In the rows, zero is written as 128.
Named turns come first, each shown by rows before and after it. Which turns, in which order, take the first row of each pair that follows to the second? Write the first one first, as in the answered first pair.
Vutot:
[129 155 147 126 114 113 107 183 134 150 132 123 131 123 114 155 115 114
 150 123 119 162 126  92 125 108 124 114 125 157 149 134 118 102 133 141
 138 136 115] => [129 161 147 124 108 117 100 179 131 149 124 124 119 122 115 148 102 120
 145 114 114 163 120 102 131 116 132 126 124 153 144 129 127 113 145 147
 125 145 109]
[129 132 163 147 147 134 166 134 158 113 147 152 146 157 115 161 127 128
 117 169 119 145 133 124 125  89 141 125 156 132 144 120  85 144  75  84
 148 124 115] => [128 149 165 143 132 136 160 136 158 121 121 159 132 157 120 172 109 131
 111 151 102 158 129 141 142  97 139 125 167 131 145 115  90 147  91  94
 119 136  92]
[130 145 104 123 120 114  97 139 122 133 110 135  91 109  96  93 118 136
 154 112 114 106  94 116 108 137 109 128 118 107 153 102 145 143 188 135
 109 162 104] => [129 130 101 127 143 113  99 133 119 124 133 129 107 111  89  80 133 143
 162 127 134  95  97 102  93 130 118 130 108 103 154 106 147 139 175 130
 133 157 127]
[145 140 117 126 124 117 130 147 146 138 112 127 134 118 138 127 147  95
 128 132 114 131 135  97 145 132 121  91 109 161 157 136  99  95 123 129
 141 111 137] => [141 155 117 123 106 125 126 145 145 144  94 132 123 116 146 130 131 101
 123 121 100 137 130 109 154 139 116  99 117 158 154 128 108 102 134 133
 121 119 118]
fedul:
[140 142 150 140 118 133 143 134 130 123 115 120 153 122 117 122 126 159
 133 122 136 122 136 141 105 152 135 166 150 124 120 126 123 153 120 122
 111 134 130] => [135 146 154 136 118 130 146 127 126 127 115 123 153 127 121 130 127 156
 136 116 134 128 137 140 106 154 132 161 156 123 120 124 124 152 124 123
 112 136 124]
[126 127 141 131 164 144 129 141 139  98 167  98 141 146 158 158 147 130
 106 142 121 146 139 115  74  96 114  86 131 163 155 143 110 169  63 119
 158  85 133] => [127 126 141 139 158 147 130 138 141  98 164  99 143 143 165 160 147 125
 102 139 112 147 145 119  86  99 114  84 133 171 151 144 105 168  58 120
 155  84 136]
[122 146 137 122  86 162 137 112 105 146 101 154 129 121 168 154 119  91
 108 122  83 141 155 152 189 141  97  97 158 155 108 127  96 107 100 133
 102 110 115] => [132  93  79 155  95 163 106 144 150  98  93 106 132  91 150  69 111 126
 107 128 112 119 147 137 166 144 137 143  92 160 114 140 126 113 101 134
 119 130 166]
[130 150 141  88 155  75 129 127 134 129 131 131 109 125 116 169 135 119
 156 166 174 121 119  82 103  96 118  97 128 103 156 112 112  88 154 144
 138 122 123] => [131 160 139  93 126  96 130 118 136 133 103 152 120 116 150 184 137 101
 137 160 142 131 142  94 153 106 107  80 136 132 148 116  83  73 134 145
 117 116 119]
fivur:
[125 154 132 136 118 146 131 115 144 139 137 170 109 138 110 134 105 108
  97 122 117 126 114 134 173 143 126 118 171 149 103 115 105 142 156 158
 119 110  95] => [122 149 135 133 136 134 128 115 136 142 153 164 101 147  92 127  98 123
 117 121 137 119  98 133 141 135 131 131 169 126 103 111 120 156 173 155
 128 117  88]
[161  88 127 122 130 105 115 149 139 117 123  83 144 131  87  98 117 138
 143  91 101 114  95  89 113 121 162 156  98 131 140 120 190 130 130 165
 111 147 104] => [163  89 145 144 101 143 143 129 151 113 114 118 183 139 128 127 125 116
 120 105  65 134 135 108 169 127 138 130 123 161 124 133 148 114  67 149
  87 121 113]
[142 117 140 130 136 126 127 171 144 109 106 109 140 135 125 151 121 115
 112 133 121 164 117 100 124 114 107 105 120 178 172 133  98 114 112 118
 123  97 115] => [142 117 156 130 157 116 135 161 141 109 131 107 137 153 105 152 120 131
 129 137 139 159 105 103  95 107 105 111 130 149 174 129 111 132 120 114
 133 102 112]
[121 138 114 124 162 110 124 107 101 114 158 130 108 121 125 153 139 147
 141  83 151 129 121 149 102 136 134 156 152  92 124  90 146 130 103 115
 134 156  91] => [123 137  80 116 122 122 101 128 116 113 111 128 102  86 154 141 136 117
 113  69 124 135 138 141 147 147 146 149 125 146 124 103 130  99 112 133
 126 151 105]
fufu:
[134 136 155 129 106 155 140 117 153 122 100 143 136 145 177 163 123 121
  94 107  83 149 134 163 145 144 111 130 145 128 119 119 121 139 109 116
  76 138  84] => [121 131 143 127  99 168 137  99 144 131 103 149 143 125 185 150 129 109
  92 108  84 131 146 166 162 160 121 128 146 132  97 125 122 127 108 120
  85 136 107]
[151 160 110  97 124  98 129 125 140 125  80 115 122 109 128 100 135 128
 140  84 121 134  91 135 115 128 105 133 163 143 158 131 109 107 149 129
 120 142  99] => [151 157 114 103 121 102 131 127 146 122  78 119 125 110 134 102 133 128
 133  89 113 139  96 136 125 125 103 129 165 148 162 131 100 107 137 125
 115 139  98]
[158 124 122  60 128  69  68 154  95 139 123 102 111 149 132 160 137 135
 126 119 153 157 139  94  86  80 146 100 112 125  92 111  96 106 150 176
 149 115 150] => [163 125 125  62 123  67  74 161 107 136 116 102 109 162 132 171 136 140
 123 124 141 168 136  94  85  74 136  98 114 133  97 110  89 111 146 170
 137 116 142]
[140 123 131 135 127 116 170 149 153 104 145 119 153 129 127 141 137 128
  99 151 140 159 141 112 112 123 122 115 121 146 170 132  88 124 103  99
 149  81 133] => [131 120 125 135 123 122 168 139 146 107 147 123 157 120 134 135 145 122
  95 151 142 144 148 115 123 132 128 115 119 150 156 137  86 113 100 102
 155  76 150]
Now pairs of rows:
(2 to 3 turns a pair)
[164 133 158 111 147  74 107 156 142 121 124 114 114 158 105 150 117 129
 140 137 125 138  99 116 109  86 108 109 121 135 173 125 129 111 155 118
 131 121  82] => [147 124 127 117 106 115 105 134 133 127 105 134 141 115 160 132 139  90
 109 138 101 120 141 126 181 125 127  92 114 181 132 148 107  70 123 126
 135 100 131] => fivur then fufu then fufu
[119 132 144 127 111 170 134  79 116 129 130 165 132 119 117 144 117 125
 138 130 126 110 130 177 150 148 141 166 151  90 101 135 151 143 144 132
 120 124 129] => [119 109 112 133 114 164 116  93 127 115 132 143 133  98 114 106 126 126
 137 138 144  94 133 159 143 149 163 177 119 100 106 147 155 133 146 135
 143 124 158] => fedul then Vutot then fivur
[127 133 137 145 118 132 133 111 124 134 132 155 120 130 120 128 141 143
 137 140 150  98 123 143 115 133 133 131 148  90 117 129 159 147 137 122
 124 147 138] => [123 122 106 143 105 128 114 123 129 129 116 140 119 104 132 105 151 128
 121 135 146  90 132 127 130 140 147 130 121 120 122 134 152 124 139 133
 137 142 161] => fivur then Vutot
[120 147 139 117 130 140 136 119 110 140 138 160 130 137 141 151 135 107
 119 135 129 126 150 120 138 134 112 103 161 143 128 128 125 116 123 129
 124 117 124] => [124 149 133 109 120 135 124 136 121 138 116 150 120 132 142 154 122 105
 113 124 118 140 145 118 138 131 111 107 153 151 141 127 125 115 139 133
 112 124 107] => fivur then fufu then fedul
[118  95  76 120 126 117 138 125 101 131 183 122 108 113 113 125 144 134
 162 148 158 103 118 134  96 116 112 103 106 103  98 180 127 121 146 117
 152 142 147] => [140 105 102 119 128  97 144 154 124 124 167 120 103 144  99 159 131 139
 163 149 141 140 113 127  90  90  86  93 108 111 134 174 107 133 139 107
 129 144 102] => fufu then fufu then Vutot
[118 115 164 147 157 111 150 117 137 128 167 137 125 157  92 154 140 126
 147 150 181 144 120 112 119 121  95 123 138 123 134 128 131 121 130 115
 142 118 133] => [122 113 151 154 124 130 144 126 155 121 133 143 135 140 128 157 143 104
 120 150 149 161 146 121 166 132  92 106 130 165 130 136 101 100 107 120
 127 106 139] => fufu then fivur then fivur
[136 138 106  94 129  91 114 135 141 142 146 103 139 118 108 121 169 117
 137 146 115 127 133  81 115 122 128 110 108 183 173 112 108  84 131 133
 146 127 121] => [126 157 134  97 102 127 134 106 129 156 135 136 146 123 135 148 164 109
 123 141  87 137 153 116 157 136 109 100 144 180 147 113  93  86 100 131
 115 121 105] => fivur then Vutot then fufu
[ 99 131  83 120 127 133 102 123 110 146 112 128 141  70 140  91 123  92
 114  94 136  93 127 124 143 142 141 148 108 132  92 139 155 110 165 164
 127 145 153] => [ 99 157 112  95 147 104 110 125  93 166 128 134 119  98 115 129 124  99
 134  89 143 105 103 121 113 125 126 141 130 108 107 123 165 122 194 161
 123 151 116] => fufu then fedul
[142 100 119 137 156 102 119 163 134 108 146 124 118 138 111  99 123 144
 123 137 156 109 113  99  98 121 149 143  90 129 123 136 139 122 137 117
 149 127 146] => [136  99 111 139 129 131 124 149 129 108 137 140 139 124 146  97 138 120
 103 139 137 110 141 107 147 142 149 124  95 154 100 150 119 100 110 120
 148 112 172] => fivur then fufu
[119 115 151 122 105 146 123 110 137 132 129 161 139 140 135 167 117 153
 136 128 125 125 120 154 123 140 131 167 173 107 109 124 162 120 131 134
  83 128 131] => [123  81 128 139 121 145 116 119 155 108 136 139 155 131 133 130 128 161
 137 140 139 109 125 136 110 138 145 177 144 115 111 131 165 118 118 127
 106 127 168] => fedul then fedul then Vutot
[137 133 150 140 143 123 156 154 124 118 125 161 170 171 130 158 161 114
 132 140 147 120 155 115 110 117 105 116 124 141 132 133 105 123  85 116
 142  99 134] => [149 130 136 144 131 128 144 173 143 110 100 158 162 162 136 152 148 113
 121 135 133 135 160 120 125 114 106 117 111 154 142 132  99 125  87 120
 123 102 124] => fedul then fedul then Vutot
[120 105 130 141 177 125 105 121 134 107 148 111 149 133  86  81 141 173
 145 139 160  88  96 134  79 134 143 154 118  90 117 121 179 151 121 123
 145 128 146] => [147 106 159 156 174 120 119 146 161  89 125 118 154 163  81 111 131 183
 135 149 138 132  97 133  84 112 115 144 123 103 149 120 155 161  96 106
 111 127 107] => fufu then fufu
[115 117 143 154 135 140 165  91 102 142 177 141 162 146 139 130 146 130
 139 149 135 103 122 148 114 131 124 143 161  96 103 135 134 130 103 107
 151 139 154] => [118 119 145 147 147 126 166 100 102 143 177 134 146 154 119 140 140 138
 149 146 143 108 106 142  94 121 124 150 158  86 114 128 143 141 120 105
 151 148 137] => fufu then fufu
[166 134  93 108 143  92 117 166 146 130 108 116 101 129 124 126 145 102
 136 126 163 125 135  88  63 102 126 112 136 127 175 110 128 121 179 139
 193  96  95] => [173 145 113 112 125 102 129 168 156 130  87 133 112 138 139 156 142  90
 118 129 133 151 148  94  96  97 103  92 147 151 181 113 100 112 155 131
 167  90  75] => fufu then fedul
[128 130 136 127 134 137 118 114 131 127 123 163 150 159 150 149 129  87
 116 159 118 161 152 127 129 126 107  98 151 153 133 147 120 107  77 102
 125 102 143] => [131 104 123 142 164 123 108 124 141 106 146 132 142 161 113 106 124 125
 136 164 158 141 126 116  73 117 124 130 123 115 142 148 156 134  92 100
 147 124 158] => fedul then fivur
[ 90 163 155 152 111 146 136 133 133  85  83 123 125 139 146 151 127  94
  88  79 107 136 109 146 112  96  66 107 149 131 145 113 119 130 127 126
  88 137  93] => [ 93 165 147 151 109 145 132 132 136  86  72 118 120 132 142 148 123 100
  90  76 107 134 107 149 112  99  73 114 144 129 142 106 128 135 137 128
  86 140  94] => fivur then fedul
[131 125 141 117 130 119 139 129 141 142 115 143 134 135 139 138 119 122
 135 137 131 144 138 135 121 106 109  97 118 128 150 117 111 136 126 123
 141 124 128] => [123 124 130 115 141 115 133 121 127 144 133 136 129 130 130 122 122 128
 146 136 150 123 133 130 104 108 125 108 111 114 139 112 123 137 135 129
 158 125 136] => fufu then fufu then fivur
[171 155 116  82 161  87 109 150 150 103 113 104  95 120 109 116 104 121
 150  88 107 155 156  77  88  76 101  92  35 133 192 133 143 115 126 139
 154 156 146] => [174 177 138  73 157  83 115 142 134 121 109 119  88 134 115 151 100 110
 151  85  97 166 152  83  92  75  87  78  59 136 192 124 140 116 131 137
 143 156 117] => Vutot then fedul
[142 143 175 143 117 127 158 132 136 127 132 161 148 168 133 192 131 117
 115 143  90 164 147 129 152 109  90  86 164 164 158 129  88 128  72 103
 109 114  89] => [104 135 134 133 105 153 141  86  95 142 155 165 156 116 162 149 157  88
 113 138 107 107 166 135 177 156 128  94 162 163  97 140 103  95  78 123
 151 104 161] => fufu then fufu
[120 118 162 129 118 128 104 138 106 136 131 139 111 111 113 104  81 145
 111  82 113 137  91 115 129 146 122 155 119 109 128  95 156 141 161 183
 120 182 112] => [115 135 186 119 141 121 126 116  81 154 163 154 119 125 112 134 103 136
 122  91 122 134  93 112 119 141 112 140 148  99 124  94 146 130 151 175
 141 169 112] => Vutot then fedul
[111 138 142 125 111 150 130 107 111 149 123 148 124 121 140 124 129 106
 121 114 112 117 144 143 158 144 122 115 143 124 111 126 126 109 120 135
 115 124 130] => [111 133 149 121 152 125 140 107 107 148 161 133 128 137 112 123 143 119
 139 130 148 108 124 124 115 128 122 116 141 104 120 124 136 120 125 124
 146 120 141] => fivur then Vutot then Vutot
[136 145 111  99 128  87 104 143 123 141 113 118 102 127 125 148 127 120
 133 120 119 141 105 102 126 107 120 116 111 150 144 114 126 119 175 144
 128 125 106] => [134 145 143 121 123 120 142 107 115 140 129 157 140 148 148 169 144 115
 128 140 110 143 136 122 158 115  99  97 151 149 117 116  99 115 111 125
 123 101 121] => fedul then fivur then fufu
[147 154 164 126 146  88 136 139 138 148  98 132 119 171 117 157 126 120
 139 129 133 140 116  92 103 106 107 114 130 127 166 117 115 116 129 117
 131 132  90] => [147 147 168 143 138 104 149 132 143 142 100 139 138 178 129 159 125 121
 131 138 126 148 128 102 119 106 102 107 136 130 156 124 100 117  96 107
 125 129  96] => fivur then fedul then fivur
[148 157 119  89  83 134 108 113 114 149 134  99 108 130  87 137 139 108
 100  98 127 157  69 155 105 110 148 133 101 104 147 101 126 119 188 159
 125 128 135] => [142 153 128 103  65 170 131  84 111 153 137 128 140 130 122 152 157  88
  83 111 106 157 106 171 155 122 138 110 124 122 119 115 100 101 135 150
 119 105 159] => fivur then fufu
[152 141  81 124 131 141  92 174 123 105  96 115 114  98 101  92 125 149
 125  80 125  92 101 123 105 116 137 143 114 125 132 124 152 148 139 133
 116 155 107] => [141 183 120  99 126 141 114 153  97 141 101 151 113 119 113 157 131 123
 127  72 106 110 105 137 129 119 108 114 163 126 127 113 128 142 139 135
 103 144  71] => fedul then fedul
[126  96 117 114 109 142 150 101 161  68 105 144 158 105 161 110  90 129
 122 124 114 108 150 136 145 167 127 144 141 149  69 128 132 109  82 114
 126 165 144] => [127  99  96  97 120 114 126 121 159  68  97 121 125  91 136  91  82 138
 135 106 135  96 124 120 116 158 145 159 116 136  83 119 163 115 140 129
 136 184 134] => fivur then fivur then fufu
[114 151 102  82 118  96 100 136  95 152 116 124  88  92 138 126 124 102
 142 102 145 106  96 112 126 156 156 141 127 117 120 123 165 109 210 157
 150 146 125] => [119 165 121  80 115  91 109 144  97 157 101 131  86 109 133 159 116  97
 140  98 133 122  95 116 129 145 140 124 142 120 136 120 156 115 214 153
 134 147  93] => fedul then fufu
[146 142 132 128 164 154 131 114  85 144 141 133 124 119  84 149 108  94
 136 101 122 127 105 137  89 147  95 139 122 113 109 149 136 156 176  93
 106 156 121] => [146 134 100 132 135 165 114 129  98 138 111 129 134  86 112 132 116  68
 112  99 105 124 127 128 129 158 103 129  97 159 105 163 118 124 167 100
 103 144 142] => Vutot then fivur
[ 92 139 127 100 135 163 135 120 100 140 124 134 134 142 121 144 110 104
 134 138 123 118 135 109 170 135 101  92 137 117 107 116 131 121 123 123
 144 139 128] => [ 97 147 125  99 125 159 127 134 102 141 106 131 123 140 124 148 103 104
 131 130 110 128 127 111 169 133  98  94 135 120 116 110 132 118 130 123
 132 142 116] => fivur then fufu then fedul
[117 144 134 116  82 177 144 104  94 140 106 152 141 111 173 142 126 113
 119 110  89 126 162 176 182 172 131 129 159 126  85 139 128 127 133 139
  97 130 139] => [125 159 161 117  97 164 154 105  99 139 112 156 127 140 152 161 113 133
 135 109  90 144 142 183 159 154 117 132 180 107 102 129 134 152 134 135
  81 137 103] => fivur then fufu then fedul
[139 137 137 128 143 117 112 131 129 120 123 111 112 130 103 130 106 143
 136 119 138 122 110 114  99 124 136 141 125 111 126 126 148 136 154 134
 138 152 123] => [148 114 121 145 130 126 112 143 148 104 114 107 134 114 118 113 120 134
 119 129 129 128 130 107 124 121 139 132 105 144 127 142 127 121 125 130
 140 138 150] => fivur then fedul then Vutot
[104 132 160  92 145 116 128 101  94 143 162 145 124 152 122 180 188  91
 130 137 131 122 139 103 125 149 129  96 140 149 111 118 116 112 121 117
 183 111 128] => [105 128 161  95 165 109 123 104  95 138 172 132 112 155  98 163 180 113
 147 135 149 112 118 110  93 147 137 117 139 116 114 111 141 134 137 119
 187 125 126] => fufu then fedul then fivur
[144 102 122 130 155 124 135 126 123 124 154 145 141 120 124 131 142 123
 129 128 148 130 152 112 119 142 123 129 131 136 108 151 127 130 129 125
 175 138 167] => [140 111 109 117 150 116 120 134 120 132 141 139 124 107 128 132 137 113
 125 117 147 133 143 107 119 146 129 127 124 144 113 151 128 118 152 137
 173 139 161] => fedul then fivur
[122 117 160 154 152 148 152  94 125 129 154 151 140 159 103 124 129 175
 154 141 156 126 130 165 102 130 128 159 149  71 103 118 140 170  92 109
 130 136 138] => [135  91  88 137 145 106 105 149 150 117 126 110 151 104 117  91 161 128
 128 147 159 123 142  91 121 122 153 131  77 162 138 142 116 102 115 129
 176 114 180] => fivur then Vutot then Vutot
[116 144 135 114 119 163 132  84 133 155 131 148 169 114 172 162 164 115
 139 130  89 115 156 139 143 149 116 122 133 137 125 143 127 119 113 113
 135 100 139] => [114 155 138 102 145 137 124  87 122 160 149 129 137 124 131 150 146 146
 167 114 121 102 121 137  86 145 125 147 130  92 131 129 171 152 163 122
 145 124 119] => Vutot then fivur
[126 114 119 139 126 146 107 142 152 107 109 100 133 105 122 128 133 136
 103 126 107 155 135 128 137 114 132 133  92 174 142 137  95 115 134 125
 138 136 146] => [122 114 133 144 131 157 126 126 141 113 124 115 150 112 128 138 141 131
 102 138 109 154 147 128 142 118 125 122 107 172 132 143  85 111 110 116
 145 126 154] => fufu then fedul then fivur
[140 150 142 132 120 136 155 121 126 134 110 140 119 148 143 158 109 137
 143 136 105 146 124 153 131 130 110 124 144 117 128 112 124 126 128 137
  97 136 105] => [145 127 103 140 106 137 128 139 144 117  88 121 120 120 148 114 103 141
 134 131 107 141 127 143 138 135 135 135 107 134 136 119 130 118 132 143
 100 144 132] => fivur then fivur then fedul
[115 140 171 106  84 134 123 151 141 114  69 149 110 144 109 121 122 138
 155  75 115 156  80 170 146 152 138 118 148 110 146 128 160 165 147 137
  88 131  81] => [115 110 148 124  92 139 111 163 155  88  66 128 113 135 102  84 120 153
 158  82 132 149  79 161 130 147 155 138 120 108 149 132 173 171 137 136
  96 136 108] => fivur then fedul then fedul
[136 139 139 114 142  78 126 142 144 141  93 132 113 144 126 173 131 138
 126 130 116 154 107 102 117 109 110 116 123 155 148 133 117 110 143 117
 116 106  93] => [142 116 111 132 132  89 111 156 163 123  76 111 117 126 132 136 125 146
 117 132 119 149 116 100 126 113 128 132  93 164 145 143 122 106 136 119
 116 109 119] => fedul then fedul
[142 113 187 147 171 118 155 106 116 137 162 140 116 198 117 138 124 173
 165 160 140 118 113 150  76 126  95 130 155  60 113 112 105 154  92 118
 128 133 106] => [130 120 174 148 122 157 155  76 103 150 133 171 138 165 170 143 135 130
 133 149 102 112 153 170 154 159  95 108 169 101  74 124  76 120  65 127
 116 114 130] => fedul then fufu
[121 122 119 138  93 164 123 115 127 123 109 157 130 133 145 116 104 142
 118  95 101 127 132 171 140 148 133 146 133 104  88 129 147 147 140 141
  86 154 125] => [121  93 111 153 114 163 127 113 133 108 135 144 146 129 135  92 115 155
 127 113 124 113 136 157 124 142 146 155 118  99  84 135 153 149 118 131
 113 150 160] => fedul then fivur then Vutot
[100 158 118 154  87  85 154 136 154 136 106 160 129 132 133 122 124 123
 117 125  90 122 142 164 159 107 172 143 129 152 127 133 123 116 123 197
  95  97  87] => [ 99 161 127 152 118  73 156 133 148 136 129 150 117 152 101 114 116 153
 142 123 120 112 118 166 110  98 177 164 133 110 129 120 154 143 142 191
 110 113  78] => fivur then fedul then fivur
[115 135 106 118 103 108  81 139 108 140  93 100 105 103 131 115 115 114
 133 103 106 140 122 138 145 129 165 144 105 136 141 134 159 120 190 140
 110 146  88] => [110 150 123 109 112 102  89 133  99 154 103 106 100 112 123 135 114 112
 143 103 110 142 113 136 136 121 156 140 123 126 144 127 155 124 199 137
 114 147  74] => fedul then fedul
[162 116  76 132 137 134 118 158 173  74  86 135 136 142 141 147 117 111
 129 157 202 174 146  94 119 127 118 110 110 133 157 106  96 169 103 120
 151 138  94] => [158 113  72 131 139 136 118 154 173  73  92 137 141 141 148 141 126 109
 125 159 203 167 149  90 125 131 122 111 107 138 152 114  92 157  99 119
 159 133 108] => fufu then fedul then fivur
[ 79 167 130 154 116 122 129 109 111 146 132 123 134 116 108 110  84 154
 145  98 116 132 101 175 112 120 101 137 112  68  91 113 126 174 189 131
 117 143 128] => [ 84 159 130 174  93 149 142 102 125 136 119 138 160 116 135 112  88 146
 126 109  95 137 130 188 150 127  90 125 118  88  77 123 106 163 145 121
  99 130 146] => fivur then fivur then fedul
[133 137  91 100 115 115  69 198 130 123  98  88  91 131 110 150  81 138
  88  75 137 136 127 111 124 146 133 134 134 132 152 114 129 104 165 130
  91 121 142] => [137 136  98 110 105 125  77 202 141 115  88  94 102 135 123 157  83 133
  79  78 122 145 138 114 144 145 124 124 136 148 155 121 112  99 141 126
  82 113 142] => fufu then fufu
[159 140 152 152 115 167 159 121 154 143  86 143 151 158 135 134  70 142
 118 103  94 146 113 175 171 111 132 110 146 143 173 140  83 162 144 115
  86 148  77] => [163 122 109 153 120 148 121 150 167 130  70 107 134 129 114  90  61 152
 121  93 112 125 100 153 143 113 159 138 101 144 181 140 108 163 181 131
 105 163  93] => fivur then fivur then fedul
